(in the rows, 128 means zero)
One turn sends every row of this set to another row. A few are shown first. Where does it send the rows asked after them?
z777: [137 150 112 143 123 125 116 143 129 132 136 170 150 133 145 158 137 180]
z723: [145 155  95 141 152 140 102 130 131 121 162 132 150 118 146 146 151 146]
z937: [121 139 140 122 123 111 146 124 121 103 141 166 120 121 132 172 115  95]
z751: [153 137 162  96 137 141 158 124 120 120 116 165 115 145 150 115 125 132]
z870: [128 136 135 120 115 144 159 157 136 122 145 165 140 130 116 188 142 120]
z700: [161 164 144 171 139 113 137 126 125 135 120 127 147 133 137 145 122 144]
z577: [134 150 104  81 138 162 144 141 143 115 115 157 151 156 159 137 135 130]
z838: [153 127 175 118 138 154 126 108 116 106 144 130 144 131 116 155 146 125]
z695: [138 155 115 162 136 130 156 152 137 111  84 149 135 124 137 134 140 132]
z301: [154 160 114 146 140 170 112 107 108 106 132 150 112 115 156 146 127 142]
z140: [154 131 106 150 137 142 173 149 126 124 116 153 128 108 126 128 120 126]
z888: [157 146 126 163 148 125 167 145 137 122 109 131 138 112 121 131 139 119]
z607: [128 111 153  95 140 151 111 131 140 124 118 150 125 131 147 161 172 139]
z48: [161 134 151  85 148 108 154 146 142 127 120 137 154 135 145 139 136 134]
z813: [125 131 134 113 139 121  93 139 122 114 122 130 169 163 162 158 144 117]
z544: [136 144  85 152 145 123 147 160 134 120 104 140 145 127 149 129 131 115]
z155: [125 170 141  98 143 119 141 112 153 101 112 151 152 150 139 135 148 130]
z585: [145 129 166 113 124 150 116 142 116 104  98 143 149 147 148 172 148 148]
z83: [125 116 161 106 135 146 124 112 141 141 143 157 130 143 125 157 164 123]
z61: [121 118 134  93 133 137 112 102 128 123 116 165 124 143 158 171 129 105]
z332: [132 106 137  92 131 142 126 116 133 148 140 162 139 146 138 172 134 108]
z793: [118 138 136 127 132 150 120 164 116  98 119 150 100 131 164 145 162 116]
z656: [135 159 112 158 126 124 130 146 133 122 109 153 149 139 151 144 127 175]
z54: [138 152  82 148 151 132 118 139 132 122 145 126 156 127 152 127 128 145]
z324: [181 139 121 147 138 150 149 140 111 135 124 130 133 115 146 150 101 145]
z4: [145 102 129  94 132 160 129 129 108 117 164 152 147 131 132 147 120 129]
z863: [155 161 148 164 133 103 119 115 117 142 135 151 142 140 143 160 124 138]
z327: [105 127 124 112 126 140 103 111 110 102 143 169 143 156 151 136 122 123]
z25: [133 122 125 112 140 113 125 159 111 104 134 141 114 117 167 159 128  91]
z475: [185 140 124 141 139 143 123 137 102 140 129 137 133 122 161 169 108 133]
z29: [130 146  95 159 144 131 156 133 128 114 118 155 128 122 135 115 121 108]
z725: [122 148 144 137 137 149 134 159 138 119 146 136 131 140 128 160 180 106]
z429: [128 117 139  92 151 134 100 117 136 117 114 136 129 131 161 165 157 109]
z310: [147 159 105 155 142 159 134 109 115 108 136 141 121 118 145 123 110 141]
z629: [149 146 130  97 157 151 144 121 129 129 142 134 137 156 151 111 135  93]

z577 -> z629
z725 -> z793
And these:
z700 -> z656
z29 -> z140
z838 -> z585
z723 -> z301
z83 -> z607

One turn sends every row of this set to another row. A few are shown first. Where does it send the rows asked after them?
z604: [134 148 109 118 103 108 128 129 155 125  76 154 147 137 135  78]
z274: [137 151 138  95 114 104 141 133 113 162 119 144 150 138 106  64]
z726: [147 139 116  80 120 125 112 166 152 136 104 121 127 125 108 109]
z540: [121 120 166  95 115 108 148 127 144 157 136 163 169 118 120 106]
z495: [100 140 138 122 120  98 119 143 107 140 115  89 142 121 124  93]
z291: [151 149 147 153 127 115 114 144 168 134 116 112 179 133 123  96]
z355: [138 160 117 114 141 102 127 144 136 109 103 103 158 148 152 114]
z195: [109 120 114 124  87 121 127 137 131 150 117 105 161 144 151 113]
z464: [ 94 123 163  88 125 117 131 134 127 140 116 106 165 113 118  95]
z996: [ 94 114 111  96 132 122 148 137 138 144 127 133 158 130 133  75]
z939: [ 93 117 119  96 116 131 156 131 128 131 119 120 128 128 132 109]
z667: [146 139 153 115 138 103 105 116 140 129 124 134 121 149  96  81]
z927: [135 126 149  90 105 130 151 135 129 129 117 145 152 140  95  79]
z798: [131 154 107 103 100 125 118 139 137 136  92 145 127 149 133  70]
z785: [115 110 128  80  99 124 122 144 138 147 113 146 167 145 149 123]
z415: [158 168 128 131 158  98 111 147 139 144 117 136 128 144 141  96]
z343: [114 141 127  90 162 150 121 133 152 128 124 152 130 135 130  86]
z210: [180 147 133 124 131  94 122 139 136 133 136 119 158 133 116  92]
z182: [107 132 137 147 143 107 124 106 139 160 117 131 153 135 162 119]
z340: [101 142 143  96 121 114 108 149 132 145 127 168 107 132 116 105]
z860: [123 143 153 104 160 145  93 132 150 141 116 142 144 107 140 122]
z844: [110 144 131 128 126 112 119 133 163 135 109 101 103 122 127  93]
z201: [151 135 146 169 125 135 119 141 154 141 126 145 132 135 120 100]
z447: [119 124 142  99 149 154 106 124 152 109 134 147 146 133 141 102]
z188: [133 135 145 130  78 117 145 146 131 153 123 128 167 106 149 109]
z788: [140 153 168 113 136 117 115 139 150 137 149 145 142  86 130 100]
z920: [154 140 137 101 125 113 122 138 156 144 133 176 170 113 108  89]
z162: [128 156 162 103 131 100  96 144 131 145 144 116 122 141 113  86]
z556: [152 152 143  92 113 134 119 158 141 145  90 112 133 124 116 129]
z212: [103 170 156 142 153 116 127 129 160 146 126 116 140 139 143 104]
z152: [ 78 139 145 140 121 141 123 143 144 146 119 151 171 135 127  94]
z305: [130 118 144 128  93 144 141 145 153 116 139 145 148 123 143 121]
z43: [133 146 140 128 116 121 132 109 147 150 100 125 122 138 151 144]
z371: [132 141 128 119 127 108 147 144 156 134 103 147 185 133 148 141]
z850: [150 114 133 104 103  97 111 127 117 170  95 137 157 134 131 108]
z578: [110 135 139 133 131 114 117 151 113 146 128 173 113 123 119 110]
z262: [133 120 140  98 129 101 119 121 124 123 119 113 174 119 115  66]
z574: [101 144 124  93 129 108 113 140 169 136 119  89 140 129 130 101]
z662: [153 135 139 119 127 107 148 116 150 126 103 161 159 152 114 129]
z405: [157 160 157 134 118 109 110 120 140 166 103 143 153 137 154 124]
z984: [129 144 146 139 110 118 106 147 154 129 145 137 154 113 164 134]
z363: [142 137 168 109 137  98 134 127 126 130 141 147 174 138 127 135]
z204: [ 93 170 132 128 116 144 113 151 147 153 120 120 137 134 151 118]
z323: [146 133 140 152 131 137 124 144 133 153 129 164 182 134 132 105]
z575: [110 153 154 124 143  86 125 124 128 135 113 120 146 116 119  63]
z947: [ 98 152 142 121 126 112 120 142 120 129 112 189 152 125 132 105]
z280: [154 142 137 118 113 113  96 174 122 148  88 136 149 127 113 117]
z401: [139 144 109 109 113 129 115 141 143 115  88 134 160 122 168  90]

z996 -> z274
z575 -> z495
And these:
z43 -> z305
z984 -> z371
z195 -> z540
z788 -> z355
z188 -> z363
z340 -> z726
z401 -> z947
z844 -> z939
z920 -> z415
z447 -> z604

One turn sends every row of this set to another row. A few are shown first. Where does it send the rows asked after them?
z333: [107 156 131 112 107 115 118 153 122 154 113 102 143 155 116]
z975: [110 161 132 118 114 162 120 162 134 132  75 133 138 114 150]
z827: [118 161 116 119 129 131 110 155 154 114 108 140 127 130 162]
z749: [ 91 117 127 109 143 139 127 136 172 113 108 113 164 135 125]
z704: [104 101 134 116 137 154 139 122 152 125  78 138 164 152 120]
z138: [ 80 109 140 108 154 128 102 145  98 149 105 126 129 151 131]
z550: [109 114 177 108 165 143 128 126 127 146  76 136 126 130 140]
z968: [109 131 139  93 137 146 134 113 143 112 142 130 162 125 150]
z769: [109 138 132  98 107 137 125 150 114  75 100 154 130 121 126]
z969: [118 107 172 103 157 163 139 135 116 114 104 138 162 153 113]
z270: [116 132 138 105 129 124 103 147 134 122 110 128 135 130 191]
z290: [110 134 171  96 123 128 149 134 104  90 114 103 156 131 144]
z94: [ 95 149 165 116 139 131 109 186 124 125  93 151 125 155 146]
z536: [107 147 146 112 144 120 145 149 164 133 102 131 143 179 142]
z915: [114 149 143 130 123 138 153 151 146 111 106 129 152 178 114]
z839: [109 162 116 104 120 150 118 149 122  95 110 127 144 105 118]
z352: [132 137 146 127 104 120 118 141 109 149  87 102 147 160 119]
z752: [128 127 177  88 148 157 130 135 129 141 112 113 152 114 115]
z32: [ 70 145 171 114 135 151 140 126 133 114 112 133 148 115 128]
z354: [101  93 161  95 158 129 129 139 130 120 102 135 105 132 145]
z118: [119 157 156 101 115 147 130 120 144 138 112 131 148 101 148]
z384: [ 99 124 134 119 107 138 137 152 124 145  86 148 123 167 106]
z624: [113 125 167 110 129 158 132 161  96 115 120 147 144 155 101]
z761: [117 142 130 100 132 128 143 167 108 143  92 135 100 153 145]
z455: [135 108 140  99 119 150 127 122 106 113 138 124 154 130 147]
z779: [125 102 119  83 139 141 119 151 107 105  84 144 117 133 138]
z211: [148 131 121  98 150 141 105 149 116 127  74 129 123 120 129]
z344: [120 145 127 109 135 117 111 150 176 112 100 130 149 136 109]
z847: [127 137 150 129 149 149 116 176 127 116  70 148 126 158 125]
z795: [112 117 173 127 135 140 158 151 101 122  99 110 115 151 130]
z988: [107 126 158 110 114 125 124 130 108 145  81  98 172 160 140]
z365: [115 160 127  68 119 116 135 150 111 112 106 127 141 132 159]
z789: [118 140 120 121 143 132 114 119 111 113 105 133 138 113 175]
z914: [ 83 145 142  93 118 120 123 143 121 151 107  99 169 155 136]
z742: [139 128 124 111 127 143 146 140 135 100 101 113 170 171 126]
z146: [ 94 150 143 124 168 129 107 164 112 118  81 139 129 134 157]
z361: [124 134 142 112 144 144 134 109  94 111 132 140 147 119 121]
z764: [ 88 127 163 128 134 114 105 127 108 126 135 120 131 135 113]
z714: [103 152 139  81 116  98 110 151 146 135  89 147 140 151 136]
z997: [100 143 164 114 169 142 126 154  95 116 108 146 137 140 103]
z755: [ 84 130 174 110 127 124 134 137 134  91 117 144 118 122 133]
z833: [118 131 153 106 148 171 120 177 119 136  76 114 141 127 116]
z537: [112 117 149  88 123 105 108 134 141 103 106  95 166 133 145]
z421: [108  90 143 127 115 145 135 135 121 114 104  97 150 149 115]
z123: [110 144 144 123 105 112  95 121  98 104 109 134 150 129 129]
z538: [133 127 128  93 147 123 136 138 152 123  98 113 162 170 155]
z17: [102 128 121 103 126 123  91 139  86 126  78 141 148 145 146]
z185: [133 129 135 116 130 132 123 136 155 124  69 155 149 153 106]

z915 -> z536
z537 -> z421
And these:
z94 -> z270
z752 -> z833
z354 -> z779
z997 -> z146
z344 -> z749
z352 -> z333
z211 -> z839
z847 -> z827
z290 -> z795
z123 -> z764

One turn sends every row of this set to another row. A few are shown first. Where does it send the rows asked after them?
z660: [136 164 109 132 126 119 116 149 158 119 125 110 108 110 119 108 136 149
 141 122 117 126  69 111 131 138]
z37: [132 128 112 133 124 145 127 117 124 146 167 122 129 111 123 151 162 142
 108 120 128 130 125 122  92  98]
z386: [ 96 104 129 140 114 138 113 118 158 115 112 123 105 116 134 149 122 134
 160 140  91 123 109 135 107 126]
z893: [148 134 133 154 119 141 117 156 121 146 127 162 124 124 127 125 119 131
 138  83 133 138 129 139 167 140]
z713: [138 121  90 111 130 122 134 141 128 132 109 119 128 117 106 112 118 178
 135 137 151 103 109 114 142 140]
z102: [137 119 123 136 129 142 110 166 122 117 139 161 125 141 149 158 113 115
 147 103 156 144 113 160 141 121]
z224: [135 113 106 106 104 121 144 141 136 160 132 147 134 111 101 114 117 133
 137 152 159  97 105 147 136 144]
z172: [159 124 125 162 131 136 110 112 131  97 158 140 104 139 149 108 153 153
 124 117 136 118 123 128 161 137]
z738: [150 139 108 136 135 134 129 128 156 101 119 122 113 100 155 107 118 117
 145 146 118 132  76 129 150 114]
z573: [153 108 104 141 142 136 134 116 135 120 158 125 113 119 143 120 137 182
 106 146 117 126  88 131 117 135]
z237: [113 129 107 132 107 135 103 136 110 118 117 126  98  91 106 144 128 135
 164 133 136  88 114 134 111 145]
z781: [155 141 101 141 131 131 135 125 152 102 135 122 102 107 129 106 117 135
 126 148 139 101  76 116 118 102]
z312: [145 146 133 109 141 126 106 126 171 156  99 141 121 128 116 125 143 148
 132 143 138 116 103 126 146 166]
z380: [122 133 136 121 133 154 139 128 122 136 151 128 123 146 175 112 119 122
 121 117 173 154 113 142 114 126]
z715: [ 97 138 136 117 117 127 123 104 145 115 110 145 109 112 103 124 133 129
 114 124 150 107 140  99 121 158]
z200: [135 111 122 116 117 121 108 121 131  89 164 132 102 131 168 134 137 122
 117 121 150 143 135 146 153 138]
z681: [133 111  96 104 108 129 150 120 144 132 136 136 143 110 128 111 113 140
 149 141 172 107  88 132 156 123]
z490: [125 139 135 129 118 154 127 122 119 149 150 139 146 131 119 109 125 107
 148  97 181 133 118 151 118 144]
z909: [115 129 110 147 116 127 147 163 108 132 144 136 111 117 120 153 135  98
 128 138 136 148 119 125 100 120]
z93: [119 133 102 116 143 166 122  95 146  91 142 118 130 123 153 115 121 147
 143 113 131 139 110 128 137  98]
z965: [140 128 135 144 121 116 126 155 169 142 139 146 118 119 130 149 129 157
 107 110  96 134 115 121 156 124]
z812: [149 124 116 111 130 138 128 124 142 179 145 133 146 110 125 138 102 147
 113 103 137 114  96 149 122 153]
z791: [128 114 137 126 143 128 128 127 104 153 151 157 131  96 102 154 138 145
 129 115 119 150 129 142 105 133]
z7: [144 123 155 134 130 108 126 141 163 137 102 148 107 112 132 121 128 108
 126 140 113 123 102 108 148 156]
z24: [123 145 147 131 134 112 128 106 150 139 168 130 108 128 134 154 138  97
 125 133 165 114 121 129 103 122]
z366: [ 90 120 137 111 120 157 121 121 169 131 132 138 142 133 103 140  99 128
 141 141 116 119 129 126 111 135]
z986: [149 123 116 142 129 158 118  97 116  92 153 125  92 122 151 109 156 134
 138 133 160 126 127 129 133 128]
z966: [143 104 115 120 154 116 124 116 115 115 143 167  97 103 131 152 118 116
 138 137 149 126 147 118 111 134]
z631: [116 164 137 141 125 143 111 127 138 126 118 142 111 148 110 118 128 129
 151 152 121 114 109 111  87 122]
z511: [141 127 144 129 156 119 124 105 125 125 159 134 119 119 125 170 145 129
 119  99 103 117 126 113 120 124]
z315: [117 112 149 127 128 149  99 128 139 107 113 120 135 117 142 146 131 120
 138 118 110 167 111 129 163 149]
z729: [139 116 149 123 120 121 124 139 163 144 108 143 149 128 133 121 125 110
 134 159 136 137 100 126 167 150]
z974: [104 105 125 108 105 152 118 118 133 148 139 132 160 140 129 140 133 148
 166 123 155 136 107 155 142 124]
z877: [140 127 142 156 117 128 113 152 121 111 121 146 114 142 127 137 135 105
 150 102 123 141 144 130 161 125]
z338: [ 98 104 117 117 111 162 127  91 145 107 127 121 109 101 113 149 104 144
 132 132 138 122  98 117 110 137]
z554: [148 139 114 144 113 158 121 115 112 156 155 120 136 133 140  92 133 135
 122 108 163 128 105 152 124 148]

z729 -> z172
z380 -> z312
z965 -> z93
And these:
z24 -> z715
z791 -> z386
z490 -> z7

